The rows of D fall into 3 groups, and each row is roughly a mix of its group's hidden directions.
D, 110 rows:
[[ 15 -43 -16 -17   9   7  33 -17   4  26 -30]
 [-27 -29  16  24 -18  -1 -10 -26  24  12  39]
 [  8  11  -3  13  33  14 -39 -14 -30  10  36]
 [ 10  11 -10   8  30  25 -41 -20 -28   3  30]
 [ -4  17  30  24 -23  15 -14 -25   8 -13  46]
 [-27   9  31 -18  -1 -35 -10 -13 -23 -32  24]
 [ 29  18 -12  -7  54   7 -14  32  -3   0  11]
 [  7   1  17  24 -27  38  -7 -32   8   2  39]
 [  7  16  -6 -10  29 -24 -32  36 -31  -9 -23]
 [-28 -28  -7  13 -52   6   2 -33   4  12   5]
 [ -2  19  14  -7  24 -33 -37  30 -24 -22 -11]
 [-16  31  12  28 -12 -10 -38  14  -6 -18  36]
 [  6 -34 -35  -4   6   8   8  15  16  33 -39]
 [ -6  11   5  33 -28  29  13 -24  35   3  28]
 [  2  -5  22 -16 -24   7  18 -24  33 -10  47]
 [-12  16  44  17 -11 -17  -9  -9  11 -20  44]
 [-26   3 -17  19  -2   0 -54   8 -19   7  32]
 [-38 -17 -23  -5  -4  15 -15 -31  -3   4  45]
 [ 13 -20 -19 -19  15  19  26  -5   1  13 -55]
 [-13  27  39 -12 -12 -25   3 -11 -15 -34  30]
 [-30 -39  -6  -2  18 -35 -29   5 -26   1 -15]
 [-11 -23   9  -9   5  11  54 -19  22  -4 -32]
 [ -3   2   4  17  24  11 -44 -21 -18   3  44]
 [-11 -11 -22   4  30  -7 -47  16 -31  19  15]
 [-16  -7  42  19 -17  14   8 -23  40 -18  16]
 [ -7 -25   1  -8  -1  18  53 -20  28   5 -27]
 [ 28 -17 -26  12  12  15   1  24   9  33 -41]
 [  7  36  25   7  25 -13 -26   3 -28  -9  37]
 [ 18  17 -22 -12  20 -15 -38  33 -33   5 -16]
 [-25 -28  -1   5 -40  11  16 -28  35  12  11]
 [-10  12  25  27 -25   9 -10 -25   3 -12  50]
 [-40   1  -9  11 -29   3 -33 -11   7 -14  40]
 [-12  14  26  27 -24   4  -9 -16  14 -12  52]
 [  7 -24 -19   1 -20  34  38 -29  15  25   4]
 [  0  -7 -43   2   8  18  -1   7 -22  18 -51]
 [ 35  19 -25 -19  27  17  -6  19 -24   2 -34]
 [ -4  -4   4 -12 -41  -1  47   2  38   3 -13]
 [ 22  -2 -42  -8   8  25  12   3   0  26 -43]
 [  2  20  15   6  41 -18 -28  12 -28 -13  34]
 [ -1  -4 -36   6  21   3 -10  16 -33  17 -47]
 [  5 -23 -27 -36 -14   4  30   6  14  -2 -42]
 [ -5  31  36  -2   6 -15  -9 -12 -20 -34  38]
 [ -8  33  34  14  -4 -17 -32   5   0 -27  34]
 [ -6 -37 -42 -13  -1  20   9  -4   9  37 -22]
 [  1  26  18   9  -2 -19 -47  12 -21 -16  34]
 [-10   9  23  27 -28  12  -7 -32   8  -9  46]
 [ 19  26 -13  -4  42  11 -34   7 -36 -10   2]
 [ 11   7  28 -22  19  13  16 -16  11 -20 -53]
 [  4  29  24   0   0 -19 -43  10 -21 -18  35]
 [-10  -5  30  21 -24  24  17 -34  22 -10  33]
 [-14   4 -14  34 -16  -8 -49  32  -6  14 -16]
 [ 48  38   9  -5   8  21  19  20  18 -15  -3]
 [-31  13  25  -7 -10 -24 -15 -16 -18 -27  41]
 [-25 -49   9  -2 -29 -20  14  -7  32   5  -4]
 [ 10  29  36   7 -23   1  32 -13  24 -34   2]
 [-21 -19  26   5 -11   7  47 -23  35  -9   7]
 [  4  -9 -33  22 -20  37  28 -15  22  27   4]
 [-21 -10   6   0 -23  17  -3 -40  21  -3  48]
 [-29  18  28  -8  -9 -15  -4 -27  -9 -36  37]
 [-14 -45   4   0 -28  12  -4 -29  39   1  15]
 [ 27   9   1  -8  13  31 -17 -24 -36  -5 -39]
 [-11  36  31   8 -12 -25 -29  15 -16 -32  13]
 [  2  52 -22   8   2  13   4   8 -37  14 -25]
 [-46 -34   6  21 -29 -19   8 -13  19  12   7]
 [ -4 -17 -37  -1  20  -2  -6  17 -26  18 -48]
 [ -1  20  12  17  32 -11 -35   5 -31  -9  38]
 [ 23   4 -34 -23  19  -8 -23  29 -25  17 -27]
 [ 18 -11   7  -9 -20   9  51 -14  25   3 -35]
 [ -7 -40 -25  -3 -19   9  25   2  29  14 -36]
 [  4  -4 -35  -6 -18  27  20   2   5   8 -54]
 [ 22  11  -8   6 -27  36  40  -4  33  15  -9]
 [  8 -43 -13 -22  11   0  34 -15   0  25 -31]
 [ 19  27  14   9 -31  19  41   5  36   2  -2]
 [ -7  29  43   3   4 -22 -31   0  -6 -34  17]
 [-20   4  26 -20 -12  -4  35 -42   6 -28  15]
 [-34  11  24 -11  -8 -22  -6 -22 -14 -29  40]
 [-17  -7  22  37 -35  13   3 -24  31   8  23]
 [-19  18  20 -18 -16   0  20 -24  21 -39  34]
 [ -2  11  32 -30   5 -20  39 -15  13 -35  11]
 [ -3  35  25  43 -24   0 -21   1   6 -23  21]
 [  3 -11 -16 -15 -38  25  36 -11  33   5 -23]
 [  3  18 -25  26  11  21 -47  25  -3  10  25]
 [  8  36  17  13  25  -2 -37  -1 -34  -9  25]
 [ 13 -10 -34 -26  23  -4  15  18 -18  17 -43]
 [ 19  14  28 -35  20  -8  43 -14  -4 -20  16]
 [  2   6 -27 -18  26 -31 -10  34 -18   4 -37]
 [-26   1  26   8 -48 -13   8 -32 -10  -9  23]
 [  2  38  26 -13  16   1  15  -9   1 -32  43]
 [ 35   2  13  -3  44 -16   4  18 -29  12 -28]
 [-10 -26  -8  -1  34 -25 -40  13 -30  -4 -20]
 [  3 -39 -19 -14  24 -17 -12  21 -12  -4 -44]
 [  6  12 -10  -8  25 -24 -38  35 -36  -6 -14]
 [  5  16  52 -29  11 -17 -10 -14  -8 -32  -8]
 [ 17  39   8  11  29   0 -34   9 -40  -5   2]
 [ -3 -16 -39   3  12   8  -7  11 -20  19 -52]
 [-12 -19 -30  -8 -24  30  27 -14  37  15 -16]
 [-32 -15  14 -19 -18  -3  30 -48   1 -13  14]
 [-12   0  37  20 -25   9  -9 -23  25 -14  41]
 [ -7  -5   5  25 -29  28  20 -30  39   7  21]
 [-19  -9  42  23 -17  11   1 -17  40 -18  20]
 [  8  15 -29  -5  29   7 -25  12 -42   2 -34]
 [  7   1 -22  26   5  -1 -48  38 -13  22  -7]
 [  7 -28 -34  16  -8  18  -4   8   5  41 -36]
 [ 25 -15 -39 -21   8  23  23   0 -21  29 -24]
 [-13 -38 -25  16 -22  18   9  -6  22  18 -39]
 [  6  -3 -39 -15  -4  14  21  10 -12  10 -54]
 [ 29  54  -9 -19   2  30  16  -4 -14  -6  10]
 [-30 -12  -1  45 -34  15  -4 -19  17  23  -7]
 [  5  33  27   7   9 -10 -43   3 -30 -27  12]
 [ 11 -13 -19  28   6  -2 -45  24 -26  30  -6]]
One row of each group comes first, with its name. Which group is each row after those in?
[-30 -45 -14  11 -26  -4  24  -9  24  21 -10] | (110)
[ -2   2  24 -26   0  -1  50 -36  11 -21  11] | (64)
[ -2  -1 -22 -27  26 -36   8  30 -15   3 -36] | (123)

[ 23  31 -23 -19  19   6   9  24 -28  -4 -39] | (110)
[ -6  26  30  16 -20  -6 -25 -12   4 -17  49] | (123)
[ 19  -3  -6   3  42  -6 -39  21 -29 -11 -25] | (110)
[ -6  14  -1  51 -44  11 -23   7  13   8   5] | (64)
[  5  21   1  -4  26 -24 -39  37 -27 -14 -14] | (123)
[-11  23  29  19   3  -3 -18 -17  -3 -10  56] | (110)
[ 13 -36 -13 -30  40 -10  16  -1 -20  24 -16] | (64)
[ 33  13   2 -41  37  -9   0  15 -16 -22  18] | (110)
[-13 -26 -22   8  26 -20 -21  22 -23  12 -40] | (110)
[ -5  16  52  10  -5  15   4 -19  32 -30  -1] | (123)
[-11  22  52  -2   4 -23 -16  -2   2 -36  19] | (123)
